In the data rows, 128 means zero.
Some points, each followed by its number:
c(181, 186, 186, 199, 193, 193, 190, 179, 178, 173, 164, 157, 151, 148, 144, 136, 125, 125, 116,
  116, 106, 122, 117, 113) 0
c(163, 173, 174, 170, 168, 159, 140, 132, 125, 120, 119, 121, 128, 135, 131, 133, 130, 136, 123,
  136, 119, 124, 123, 129) 1
c(198, 199, 200, 193, 181, 162, 149, 136, 129, 121, 118, 110, 108, 118, 118, 130, 136, 135, 130,
  136, 138, 135, 123, 123) 2
c(179, 187, 192, 182, 161, 142, 134, 119, 110, 115, 120, 125, 133, 140, 141, 128, 128, 118, 118,
  126, 118, 127, 130, 133) 3
c(127, 126, 127, 119, 125, 134, 142, 143, 151, 159, 158, 157, 153, 149, 139, 138, 126, 127, 124,
  124, 126, 132, 127, 127) 4
c(207, 202, 181, 158, 135, 122, 120, 119, 128, 134, 141, 134, 124, 131, 129, 120, 125, 128, 138,
  136, 135, 125, 131, 121) 5
c(122, 124, 123, 133, 127, 142, 152, 151, 161, 167, 167, 172, 172, 163, 160, 149, 152, 135, 134,
  123, 128, 114, 120, 118) 6
c(210, 213, 199, 202, 205, 191, 183, 170, 162, 153, 133, 124, 114, 119, 107, 111, 114, 113, 112,
  125, 125, 134, 137, 141) 7
c(164, 179, 178, 163, 160, 138, 133, 117, 112, 125, 129, 135, 133, 129, 126, 125, 129, 114, 130,
  133, 133, 128, 133, 129) 8
c(166, 183, 186, 199, 196, 191, 178, 163, 149, 139, 130, 112, 111, 120, 123, 130, 136, 140, 140,
  143, 139, 134, 127, 126) 9
c(163, 168, 168, 161, 161, 142, 122, 127, 122, 133, 128, 127, 130, 128, 132, 131, 129, 120, 126,
  125, 127, 124, 132, 130) 10
c(123, 128, 123, 121, 142, 151, 152, 155, 161, 159, 149, 143, 131, 131, 121, 123, 115, 129, 118,
  137, 129, 132, 129, 130) 11
c(132, 140, 153, 155, 166, 159, 159, 144, 144, 133, 130, 119, 119, 120, 128, 130, 134, 140, 130,
  135, 135, 125, 123, 126) 12
c(124, 118, 125, 135, 139, 151, 154, 163, 162, 145, 139, 127, 122, 125, 119, 127, 129, 130, 133,
  125, 123, 128, 128, 136) 13
c(129, 139, 151, 163, 173, 179, 175, 171, 174, 157, 142, 131, 115, 117, 111, 123, 127, 135, 127,
  135, 136, 136, 122, 122) 14
c(161, 175, 182, 178, 168, 156, 143, 118, 114, 115, 122, 132, 127, 132, 130, 127, 123, 126, 130,
  123, 134, 129, 135, 139) 15
c(195, 208, 208, 201, 198, 173, 159, 147, 125, 108, 114, 117, 116, 119, 123, 133, 143, 140, 133,
  131, 134, 126, 117, 122) 16
c(156, 170, 187, 172, 171, 151, 138, 128, 116, 120, 121, 118, 125, 128, 130, 128, 127, 123, 124,
  122, 125, 124, 133, 131) 17
c(119, 120, 124, 128, 145, 159, 155, 162, 161, 146, 142, 128, 126, 122, 121, 131, 127, 134, 128,
  128, 119, 125, 128, 127) 18
c(161, 175, 175, 161, 159, 138, 134, 119, 114, 127, 131, 137, 136, 132, 130, 129, 133, 119, 134,
  136, 137, 131, 136, 132) 19
c(188, 185, 161, 144, 120, 115, 119, 122, 133, 133, 131, 133, 125, 120, 130, 126, 127, 124, 128,
  129, 130, 121, 130, 131) 20
c(193, 185, 168, 147, 129, 119, 121, 115, 117, 125, 126, 131, 141, 137, 131, 125, 121, 119, 123,
  122, 126, 132, 128, 133) 21
c(144, 159, 167, 167, 165, 155, 141, 123, 116, 118, 125, 131, 136, 135, 126, 121, 130, 120, 121,
  124, 127, 134, 127, 128) 22
c(130, 142, 158, 166, 173, 176, 162, 150, 133, 124, 120, 113, 128, 130, 129, 134, 132, 123, 120,
  119, 125, 125, 129, 130) 23
c(160, 182, 181, 189, 181, 173, 165, 148, 146, 127, 117, 111, 120, 119, 124, 129, 137, 135, 131,
  138, 125, 128, 132, 126) 24
c(214, 202, 192, 181, 163, 151, 122, 123, 107, 110, 110, 128, 130, 132, 134, 138, 143, 134, 130,
  127, 127, 126, 120, 119) 25
Which two points above are nearest to each new point? Their numbers follow each, nearest first.
c(179, 180, 189, 189, 191, 194, 204, 197, 182, 187, 181, 172, 165, 145, 152, 140, 132, 128, 123,
  124, 114, 113, 115, 113) >> 0 9
c(118, 120, 119, 122, 125, 138, 139, 159, 167, 178, 184, 189, 185, 187, 183, 174, 169, 158, 144,
  135, 129, 117, 121, 115) >> 6 4
c(134, 147, 164, 178, 186, 181, 183, 169, 167, 146, 135, 127, 116, 121, 114, 125, 126, 128, 127,
  138, 136, 131, 133, 117) >> 14 12
c(146, 159, 168, 167, 164, 155, 141, 123, 116, 118, 124, 131, 136, 135, 127, 122, 130, 120, 121,
  124, 127, 133, 127, 128) >> 22 17
c(181, 188, 192, 181, 161, 142, 134, 119, 110, 115, 120, 124, 132, 140, 141, 128, 129, 119, 118,
  126, 117, 127, 130, 133) >> 3 15
c(131, 129, 130, 121, 126, 135, 143, 144, 152, 159, 158, 156, 153, 148, 138, 137, 127, 127, 125,
  125, 126, 131, 127, 127) >> 4 11
c(117, 118, 117, 119, 123, 137, 140, 161, 169, 181, 186, 191, 186, 187, 182, 174, 169, 158, 145,
  135, 129, 117, 120, 115) >> 6 4
c(121, 131, 130, 148, 156, 166, 178, 190, 198, 208, 206, 212, 209, 209, 210, 192, 186, 177, 173,
  168, 153, 137, 131, 127) >> 6 4
c(209, 203, 182, 158, 133, 119, 118, 118, 128, 135, 142, 135, 124, 131, 128, 119, 124, 127, 139,
  136, 137, 125, 131, 120) >> 5 20
c(162, 185, 184, 192, 183, 174, 166, 147, 145, 127, 116, 110, 120, 119, 124, 129, 137, 135, 131,
  139, 125, 128, 133, 126) >> 24 9
c(184, 182, 160, 144, 122, 117, 121, 124, 134, 133, 131, 133, 124, 120, 130, 126, 127, 124, 128,
  129, 130, 122, 130, 131) >> 20 21
c(123, 141, 151, 169, 176, 175, 165, 141, 135, 119, 114, 123, 138, 136, 130, 130, 124, 127, 122,
  125, 128, 130, 134, 131) >> 23 12
c(169, 186, 189, 203, 199, 192, 178, 162, 147, 136, 126, 107, 106, 115, 119, 126, 132, 136, 137,
  140, 138, 132, 126, 124) >> 9 24
c(135, 143, 156, 170, 186, 195, 195, 201, 200, 201, 181, 183, 167, 158, 139, 128, 120, 117, 120,
  116, 113, 126, 120, 131) >> 0 14
c(189, 169, 149, 134, 116, 121, 119, 131, 134, 139, 134, 129, 119, 116, 121, 127, 135, 140, 131,
  125, 132, 128, 124, 129) >> 20 21
c(130, 143, 162, 171, 193, 191, 192, 181, 168, 142, 137, 125, 110, 117, 127, 126, 133, 138, 132,
  138, 132, 128, 122, 123) >> 14 12
c(129, 119, 120, 119, 120, 132, 138, 139, 157, 148, 163, 158, 150, 143, 144, 138, 131, 127, 128,
  122, 119, 122, 122, 132) >> 4 6
c(118, 136, 151, 176, 184, 193, 196, 189, 175, 158, 141, 121, 116, 116, 128, 125, 135, 141, 140,
  133, 131, 127, 123, 124) >> 14 12
c(198, 201, 201, 194, 182, 162, 149, 135, 128, 120, 118, 110, 109, 120, 118, 130, 135, 134, 130,
  136, 138, 135, 123, 123) >> 2 16
c(132, 129, 129, 120, 125, 134, 142, 143, 151, 159, 157, 156, 153, 148, 139, 137, 127, 127, 125,
  124, 126, 132, 127, 127) >> 4 11
c(141, 152, 170, 177, 183, 182, 180, 179, 162, 148, 141, 121, 117, 118, 115, 120, 132, 134, 133,
  130, 129, 130, 129, 128) >> 14 9
c(118, 136, 151, 176, 184, 192, 195, 187, 173, 155, 139, 119, 114, 116, 128, 126, 136, 143, 143,
  136, 135, 131, 126, 128) >> 14 12
c(128, 125, 126, 117, 123, 133, 142, 144, 153, 161, 161, 158, 155, 150, 140, 138, 126, 126, 124,
  123, 126, 132, 127, 127) >> 4 6
c(159, 165, 165, 158, 158, 140, 120, 126, 123, 133, 129, 129, 132, 130, 135, 134, 131, 122, 128,
  126, 128, 124, 132, 130) >> 10 19
c(133, 145, 160, 177, 179, 176, 169, 162, 131, 122, 113, 113, 124, 128, 134, 135, 133, 139, 123,
  127, 125, 129, 133, 128) >> 23 12
c(179, 187, 193, 183, 164, 146, 138, 123, 114, 118, 122, 125, 132, 139, 140, 127, 127, 119, 118,
  126, 118, 127, 131, 134) >> 3 15
c(181, 186, 186, 199, 193, 192, 190, 179, 178, 172, 164, 157, 151, 148, 144, 136, 124, 125, 116,
  116, 106, 122, 117, 113) >> 0 7
c(129, 141, 159, 168, 188, 186, 188, 177, 166, 141, 137, 125, 112, 118, 128, 128, 135, 141, 136,
  141, 136, 133, 127, 128) >> 14 12
c(189, 171, 152, 137, 120, 124, 121, 131, 134, 137, 133, 128, 118, 116, 121, 127, 135, 139, 131,
  125, 132, 128, 124, 129) >> 20 21
c(128, 125, 129, 129, 128, 126, 138, 144, 149, 155, 158, 154, 157, 141, 138, 129, 128, 121, 117,
  119, 127, 136, 138, 137) >> 4 11
